Each path is a new rotation, seen through one point. The rows after it are directions, each followed by how far the rotation turns it, in degrees per step (0 if it stays put).
Each turn is a multiple of 5 degrees from 10 to 175, or 0.
Each row of a path follows its step; steps can be skipped.
Path 1:
step 12: [ 16  10 -38  -2  12 -30 -33   2   1  -5  -5   0 -23  11 -52  31  25  21
 -18 -25  19 -40 -59 -10  10   4   9  34  -8  34  15  14 -20  -4  19  -9
  19  25  19  53 -21  -3 -41 -26  19 -12  22  21  -7  -9]
step 14: [ -2 -11 -15 -10 -11 -47  28 -43   8 -44  12 -11  13   5  -9  39  -3   3
   0 -15  38   2 -27   9 -30  19 -31  28  14  35  32  16 -18 -31   3   3
   8  23 -32  41 -24  11 -19   0  -5 -26 -13 -29  49  23]
step 16: [  2 -51  -1  38   5   6  36 -25   3  27 -20 -34  26  -4 -39  44   7  -7
   9  11  32  16  -7   4  -9 -19 -25  31   6   1  -1  16 -44  21 -14 -10
 -44   9  -6  12 -16   2 -17  41  -2 -31 -28  34  24  40]
step 20: [ 29  23 -41 -17   5 -11  31 -22 -28  -1  -7 -40  -3   7   7  -6  13  51
  10   0  14  -1  42   6   6 -33   1  66 -27  19   7   6  21 -34   8   1
  26 -40   3  32   0 -10 -47  -5  19 -31  23  -4  14  10]
step 22: [-21  -2 -34  26 -32 -18  -4 -30   9  -9  34 -50  26  -7  11  16 -17  14
  27  17  57  26  12   4  -6 -32  -6  46 -32 -18   7 -18 -13 -36  14 -19
   0   7  -3   1 -31   1 -18 -17  46  33 -17  15 -15  24]
step 23: [ -9 -31 -47  -2  -3 -17  33 -12  -5  -8  17 -33 -60  18 -19  11  -1   8
  45 -19  38 -24  -4  29  10 -23  -4   7   9  42  -7  -9  45  -8  -4 -13
  24  -2   5  44 -18   7   4   1   7  -9   8 -27  34  55]
step 25: [-28 -15 -12  21  26 -39 -19 -28   7   3 -12  13   1  -4 -31  16  11  39
  30  -9  74  27 -12   0  -1 -29  31  37  14  -8   2   0  -2 -18 -30 -29
 -26   2  39  27 -24  33 -14  37   2   6  -1   4   7  31]
step 30: [ -4 -37 -22  16 -28   6 -29 -27  -5   5  -8 -19 -14   0   7  55  11  -9
 -28  19  53 -10 -25  -4   3   2  28  19  -2  18  11  13 -16 -29  55  12
   6  54  -7  46   0 -10   2   0   0 -18  44   7 -36  -1]
step 31: [  7  -1 -51  35 -29 -24  -1 -29 -27 -19  14  -5   2  11  -5  -8   3  10
  36  18  17  15 -13  13 -22 -20 -14  32  18   9   5  55 -39  11 -13 -22
  11   6 -20  41 -36 -21   8 -20  28 -22  -5  59  13  25]
step 34: [-43   0  -6  13   4   3  21 -13 -31  -1  10 -30  13  -8 -19  22 -18  30
   2   6  18  67   8 -13  10 -19 -17  26  33   9  21 -23 -36  25 -10  -1
   7  12  -9  48 -49  43 -15   8   4 -18 -20  10  23  48]
Speeds:
[ -5   3   3 -10   3  -4 -16  -6   1   6  -6  15 -11   4   0   3  11   0
   6  -1   0  12   7   0   3   2  -4   3  -5   9  -2  -5   1 -11  -4  -2
   0  -8   2  15  -2 -16   3 -10   7  -1  -7   0   1   2] : 135
[ -4   2   2   2 -10   9  18   5  -8  18   1   2   8   2  11  -3  -6   9
  -9   1  -1   8   6  -1  -4 -16  -6   1  -1   5   0   1  -1   0   4   6
  11  -1  -4  10   1 -11   5   3  -5   1   1  10   0   0] : 25
[  1   5  11 -11   1   4   0  -2   0  -7  -7  -6   2   7   2   3  -5  -6
  -2   2   3   8   8   2  -4  15   2   1  -1  11  -3  18   9   6  16 -12
  10   2  -3   5   6  -1  -2   7  -4   6  11  -8   2   4] : 115
[  1  11   1   9   0   8 -13   6   2  13  -2   3   8   8  -1   2  -8  -6
  -1  -5   4  -1  -7   2   5   1  16  -1   1   8   2  -9 -17   9   8 -13
   1   4   0   0   4   2   2  -4   6  -7  -2   6 -14   1] : 120
[  9   1  -3   8 -10   3  -3 -13  -2   7 -14  -1  -6   4  -3  -5   6  -4
  -1   2   6  -6   7   8  -1  -1   7 -10   1   1  11   2  10  -1  -6   4
   1  -7   5 -10  -5  -5  10   5 -11  -9   5   0  -6  18] : 145
[  3  17  14  -3  -9  -7   2  -6  -9   1   6   0  17  -8  -5   3   2  -1
   0 -14  -4   1  10   0   6   5  -9   6   1  -1   4  -8   2  -5  -4   2
   7   1   0  -3  -4   7  -8  -3  -3 -13  -3 -10  -6   1] : 55
Path 2:
step 1: [  5 -22   7  23 -36   3  11 -15 -14   7 -24  78  -7  16  -8  49  20 -14
 -24  28  15  -1  21   3  30 -20   7  14 -12  -6  18  12 -34 -43   5  27
  -3 -15  -3  29  28 -18 -36 -25   5  12   1 -14 -69  21]
step 2: [ -8 -24   3 -26  10   4  37 -20  24  22 -63 -35  -4  -4  -1   3 -10  29
  -2  38  22   1  20  45   8  -4 -10 -64 -18 -15  -5 -12 -26  24   1  -4
 -18 -70  -3  13 -29 -37   9  32  -8  13   3 -13  13   7]
step 8: [ 56 -11 -21   2  19 -45 -20   5   4  10  33  14 -10   1 -18   5 -18  -8
  25  37  19 -21  40 -39  37  29 -48 -52  11  -2  29  25 -12 -36 -11  12
 -23  23   2   9 -19 -22  -4 -17   7 -34  17 -28 -20  18]
step 11: [ -2 -11 -43  37 -12  -7 -10  -5   2  -3  15  54 -38  22 -52  47  -3  30
 -16 -41  24   4  -9  36  22  25 -38 -26  19  -2  41 -25  -4  20  21  -4
  17   7  25  10  30  10   5 -19 -45  -9  12  23   3   9]
step 14: [-52  15 -12  27 -62  -6 -18 -16  41 -27 -32  11 -10  15  -3  24 -33   7
  15 -12  -2 -17  13 -12  49 -21   7   1 -25 -27  16  10  11 -34  11  19
 -16 -47 -23  12 -16 -28  -5  -8 -38  17  36   2 -31 -33]
step 16: [ 25  13 -45  17  29 -26   0   6 -11 -24 -13  27 -22  44 -11  51   4  16
 -34 -27  -5 -27   9  14 -22 -13 -41 -12  37 -41  26  -6  44   7  44  22
  25  28   1 -36 -22 -19 -23  -3 -27   4   5   2 -12   8]
step 20: [ 24   4  35  15 -30 -35  35 -10  -5   8 -19 -50   9  -9 -28 -11 -22 -17
 -37 -30  16 -14  62 -25  -3 -10 -32 -27  20 -20 -21  21 -41  -8 -10   1
 -11  13 -13 -19  30  17 -42  41 -25  -8 -26   7 -28   5]
step 23: [-15  26  39   1   3  15  30  -2 -15 -10   7  -5 -29  19   3  27  14 -19
 -47 -14  -2  13 -11 -20   8 -18  -2 -79   5 -22  40 -23  51   7 -19  18
 -45  26  17   6  37  -5   4 -19  -3 -30 -47 -15 -10  22]
step 27: [-37 -21  31   6   3 -17  18  17  13  -8 -19 -39   2   6   4   6 -34  -4
  23 -14 -14 -35  22 -12  11 -52  12 -36 -35   6  25 -41 -53 -15   5 -22
 -46  -9   8  45 -28   3 -10  10   9 -29  39  11 -22 -37]
step 40: [ 37 -14 -21  -8  -1   4  12  -7  10 -17  15 -23  20   6  11  32 -27  -9
  17   6   6  -3  38 -60  60 -16   7 -44 -20  27  -6 -27 -24   2 -34  14
  -6  25  27  18 -10 -38   8  18  33 -43  25  30  -6  37]
Speeds:
[ -8   7   9   6 -12  -2   0  -7  -8   8  -2   3   0  -1  -4  -1   6 -11
  -7   2   2   3  -4   0   7  -5  -4   8 -14   3   4   9 -11  -7  10   6
   4  17   1   1   2  -4   4   0 -11   0  10   8   7 -12] : 135
[ -2  11   4 -10  -2  -5   1   8   2 -10 -11   7  -7   4   8   0   2  -3
   2 -14   3   0   9   4 -12   2  -2   8  -8  -1   0  -4  -1 -10   2  -8
 -18   6  -1   2   1   1  -4   3   6 -10 -14   3  11  -3] : 10
[-10  -4   2  -4  10  -1  -5   6   1  -6  -9  -2   3  -1 -14   0 -10   7
   0   4   6  -4   3   1  -6   5  22   1  -9   4   2   0   5   0  14   9
  -1  -8  -9   6  -5   4  -1   5  -8  13   2   5   8  -3] : 145
[  1   2  -4   1  -3   5 -11  -7  18  -7   2  -1  -9  10 -10   7   6   6
  10   5   1   0 -10  -6   4   1  -2  -2 -15   4   1   8  -3   0  -6  -2
   1   7   0  -4   8  14 -10   4   9   5   4  -3   8  10] : 100
[ -1   2  -8   2  -4  -7   1  -1  -5   2  -2   0  -5   8   5 -13  10   0
   5   2 -19   8   6  -1  14  -4  17   3 -11  -4   4   2   3  -3   8  -1
   0  -7  -1   9   6   0   3  -8  14   2  -3  -4 -10  -2] : 85
[ -7  -4   4   5  -7   1 -12  -6   3  -4   4  -7 -11  -7  10   7  -2  -4
 -18   9  -3  -4  -1   2   5   3  -9   7   1   5   8  -8  -1   1   6  -5
  -9 -19  -1  -1   0   4  13   3   8   6  -3  -1   9  -1] : 90
[  0  -5  -5   1  11  -3   6  14   3   1   3   5  -3  -6  -9  10   4 -11
  -9   8   4  17   8 -17   6   3   1   7  10  -6  12   8   6   2  -1   5
  -8   7   6   2   8   4   0   2   4  -1  -3   5   1   1] : 145
[ 10   2   5  10   7   2   7   1   2   5  -2 -14  10  18   5   5 -12   3
  -1  -2   5  -7  -2  -8  -3   6   7   6  -3  -2   6  14 -13   2  -2  -8
  -1  -2   3   0   7  -5  14  -6   0  -2  -9  -4   4  -3] : 145
Path 3:
step 1: [  1   3  19 -11  18 -33  35 -69  25   2  12  38  -9 -12 -61  -5   4   8
  -6 -20 -13  -4  42   2  42  17 -18  10 -49  43   1  29 -11  22  16 -15
   0   6  27 -20  32   5  -3   8 -27   3   8   6  38  21]
step 3: [ 31 -29  -5  35  27  42   7  16 -13  43   3  16  -4   4 -17  39 -31   6
 -12 -19 -23 -14 -59 -21  32 -19 -29 -18  31 -11  -5   6  17  -6   5  38
 -38  27   4   5 -34  -2 -19   2 -35 -18 -37  28  27  16]
step 5: [ -6   6  26 -26 -26  24 -28  -3 -14   1  26 -55 -44  17  34  32  -5 -16
 -19  -5   6 -13  20  22   1 -12 -24  17  -4 -14   3  25  31 -26 -14 -29
  27 -39  54  27  48   1 -27 -12   0   4 -51   5  -8  14]
step 7: [ -9  17  13  22 -29 -29 -12 -27  10  15 -36  -2 -22 -45  -2  22  11  21
  -4  -5  39   3  -8 -25 -47  47  41   5  -1 -33 -32  35 -10   5  13  36
  17 -20 -27 -28   4   6  21 -50  -4 -16 -17 -12  48  14]
step 9: [-15  50 -17   6  13  38 -13  34  33  38  15  16  -4   4  -6  24  -9  -6
   9  -2  52  39  28 -18  31 -20 -21  25  -5  -4 -19 -44  46   8 -24  -7
 -31  11 -20   8 -21  17  12 -10  -6   7  21 -68  -9  -8]
step 11: [-10 -11  -4   9  -9 -29 -24  -4  31 -14  77 -38  15  20 -22 -21 -43  10
 -15  42   6  -6  27  22  35 -19  57   0  18  -5 -16   6 -25  30  -4  36
  31  -8 -18  13  19 -36 -19  20   2   0   0   6  -4  -2]
step 12: [  7  37   1  17   2  10  -1 -30   6   8  -7  10  24  22  -3 -30  21  -1
 -13  40  18 -23  55  35  -8  -3 -10  -5   5  11  15 -31  12  47 -56  48
  58  -2  23 -12   7  30 -23 -36   0   1  19 -18 -28  26]
step 31: [-18 -13  20  13  -9 -16  41 -13  12  23  23  44  -9  -1   9  48  -4 -47
  -8 -23 -34 -25  20  -9  13  -1 -42  14 -48  11 -22  17  15 -47  13   4
   5  43  31 -46  10  31  32  24 -13  16  -3  23 -12 -11]
step 39: [-29  41  24  20 -20  34 -36  44  27   7   5   8  -8  35  -1  -8   2  36
  34  36  44  23  22 -28  18 -16  10  55   1   3 -12   3  -6 -11  38   6
   0  11 -44  -1 -19  -8  14  -8  20   3  23  17  36  39]
step 40: [-21  39  -4   7  -6  16 -23 -11  -8  19  38  31  17  -6 -14 -40 -22  29
  23  -2  20 -18 -25  15  30   3  45  -3 -30  11 -19  32 -14  10  36  37
  10 -41 -11   6  14 -14 -56 -12   1 -36  48 -29 -27 -10]
Speeds:
[ -4   5  -4 -14  -4 -11   3 -10   2   6  -4  -2  -3  -2  -1  -3   9   1
   2 -12   8  -4  -2   2   0  -4   7  -1  -8   8   4 -11   1   1  -2   2
   7   7  -4  10 -17  -8 -10 -10 -10  -3  -1 -14   2  -7] : 140
[ -8 -14   8   2 -11  -4  11   8   1   4   1  -6   1 -11   8  -5  -3  10
   7  -6   1  10   8   5  -1   9   1  13   4   2   0   1   0  -5   4 -10
  13   6   4  -3  -4  -6  -1   5   2 -15  -1   3  -2  11] : 125
[ -3  -5  -1   3   0  -4   4  -5  12   4   4  -4  -1  -1  -6  -7  10  -7
  -6  -1  -2   0  -4 -11   2  -4  -7   9  -4  -5   2 -11   1   1 -10 -10
  -4 -13  20   8   7   9  -3  -3   6  -2  10  -8  -9   8] : 100
[  3  -4   6  -4   4 -11  -5  -6   2   4  -3  10  -7   5   6  -2   2  -3
   8   9  -1  -7  13  -3  -5   8  15  -5   1  -3   0   3  -1  -2 -16   6
   9   3   8  10  13  -1   0  11   0  -7 -11   3  -7  -6] : 60
[  2 -10   1  -2   2  12   4   2   9  -4   0  10   0  20   2   7  -8   6
  12 -17   2   0   0   2  -1   4   8   5   9   4   2  -5  -8  -5  -1   5
  -6 -11   7   3   0  -7  10 -11  -2   2   4  -5   0   0] : 60
[-10 -12  12  11   8   1   3  -3  -4  -5  -6   3  -5  -5   0   3  -2   3
  -4   6  -8  -6   2  -2   0  -4   6  -1  -1   0  -2  10   0   7   0  -8
   5  14   1   0   1  -5   2 -19   3  17   0 -15  -6   0] : 60
Path 4:
step 11: [ 15 -48  -8 -31  -8 -34 -42  27   1  -2  25 -17 -19  29   0 -29  -7  22
  16 -23 -20  36   6   3 -18  -5 -15  47  12  -5 -25  26  49   9 -14   6
  17 -48   7 -38 -10  -7   8   1  19 -21  25  16  14  -9]
step 15: [ 35 -16  10 -21   1 -34 -28 -23   0   2  11 -25  -7  16  10 -59  11  12
 -23   3 -29  13  32  43   0  51  27  10   4   7   5  29  -3 -14 -37   3
  21 -33 -30   2 -14  10  25  -1  -9 -12  12  28  14 -35]
step 16: [ -7  10   8 -32  17 -18   1   6 -21  27   6  -2 -37  13 -19 -30 -19 -47
  -9  12  29  27  12  24  -5   9   7  25 -27 -13 -20   2  41  19   1  -9
 -13 -19 -16 -17   4 -20  -8 -46  67 -23  38 -15   6  -5]
step 17: [ -4  45  38  -9  -8  11   5   4 -41   2 -22 -31  19  17 -19   1  16 -12
  -9 -33  17  -8 -45 -17 -11  -8 -10 -23   1 -34  -8 -32  19 -23   2  24
  11 -32  28 -39  15  21  -4 -16  30   3  36  51   8 -19]
step 19: [ 17 -26 -36 -22 -10   1 -10 -19   8  11  -2   1  -8   2   7 -25   5   9
  -2 -37 -23 -27   8  48  -6  26  13  32   8  14 -14  15  33  14  -3  12
  31 -16 -41 -49  26 -25  38   6  11 -14  44 -22 -29  -5]
step 20: [  4   4  28 -22  12  -4 -29   3 -30  17 -16 -44  -5   6 -13 -44 -36  -2
  13  -8  -8  17  26  20 -10  -9  46 -15 -26 -20  -6  -4  29   8 -21  -1
  11 -56 -28 -35  13  13  13 -42  14   3 -21   6  34  24]
step 23: [ 30 -14  11 -12   7 -12  -7  -9 -27 -11  19 -19  15  16  30 -19 -21  21
 -44 -11  -6 -36  29  54  16  23  25  -8  20   1 -14 -38  18  29 -17  -2
 -10   7 -11 -58 -31  12  38 -13 -11 -18  23  24 -19  -6]
step 24: [ 32  -2  -2 -14   6 -35  -6  -2   9  12  -9 -12 -29  26  38 -37  24 -19
  20  -3 -14   2  27  -1 -11  31  20  20 -25 -48  15 -32  38  10 -31  27
  21  -6 -22 -26  25 -31   5 -13  50 -13  -9 -10  23   2]
step 25: [-40   3   9   6 -13  43  -3  -4 -22 -10  14  -1 -16  23 -23 -51   7 -50
  -2 -25 -11  28 -27  15  -7  12  -4 -12 -17 -31 -20 -12  30 -17  -3 -25
  16 -68  16 -22   7  -3 -36   4  14 -25  12  17  27  11]
step 40: [ 14  27  20  -2  28   1   8  17 -39 -10 -21 -49  -6  42  28 -26  36  22
 -37 -16  -2   2   0  14  -1  39  56 -19 -26 -23  12 -31   4   6   8  30
   0 -12  17 -33 -20  30  10   6 -14 -17  -3 -19  14 -22]
Speeds:
[  8   7   8  -7   1 -11  -3   4 -10  -3  -9   5   2   2  -4   9  -5   7
   9   0   5   3   9  -4  13  -4  -1  -4  -1  -6   7  -7  14  13   5  15
  -5  -8  12  -3   4   4   9   6  -6   4  -3   0  -3   5] : 110
[-18  -4  -4  12  -5  -9   8  -6  -4   0  -8  12   7  -7   3   4  -8  -6
  -5   5   4  -7  -4 -13   0   1  -2 -13  -2  -8   1   3  12  -7   7  -7
   4 -10   2   5   1   1   3  -7   7   0   1   8   5  -7] : 85
[ 13  -1   5  -6   8   2   5  -4   5  16 -15   1  -3  -5  -6   0   0  -3
   5  11  -1  -7  10   2   3  -5  -3  -3   9  -1  -5   4   4  10   5 -12
   6   5 -11 -10 -13 -11   2  -8   0   0  -2   8   0  -2] : 95
[ -8   8   0  -6  -3   8  12   7   5 -12   5   8  -1  -4  -4  -7 -15   1
   6 -12   1  -5   2   3  12  15  -4   5   5   1   1  -7  -4  11  -1 -11
  -4   3   1  -3   8  -7  -5  -9  -4   5   2   4  -8  -9] : 160
[ -1   1   4   2   6  -2  11   0  -5 -10  -7   6 -11   6   1   1   7   5
  -1  13 -11   4   1   2  13   0  -1   9  -4   3   7  -3   5  -8   2  -2
  -1  11  -4   9   6 -12   8   3  11  -3   4 -14   7 -12] : 130
[  2   5  -5   3   9  -8   1  -2 -10   6   9   7   5   7   1  -1  -4  -4
   4   2   4 -12  12   2   1  -9   1  -9  -2   2  -3   8 -17   8 -19  -4
  -1   2   8   2   6  -1   3   4  -3  -9   1  -2  12  -9] : 45
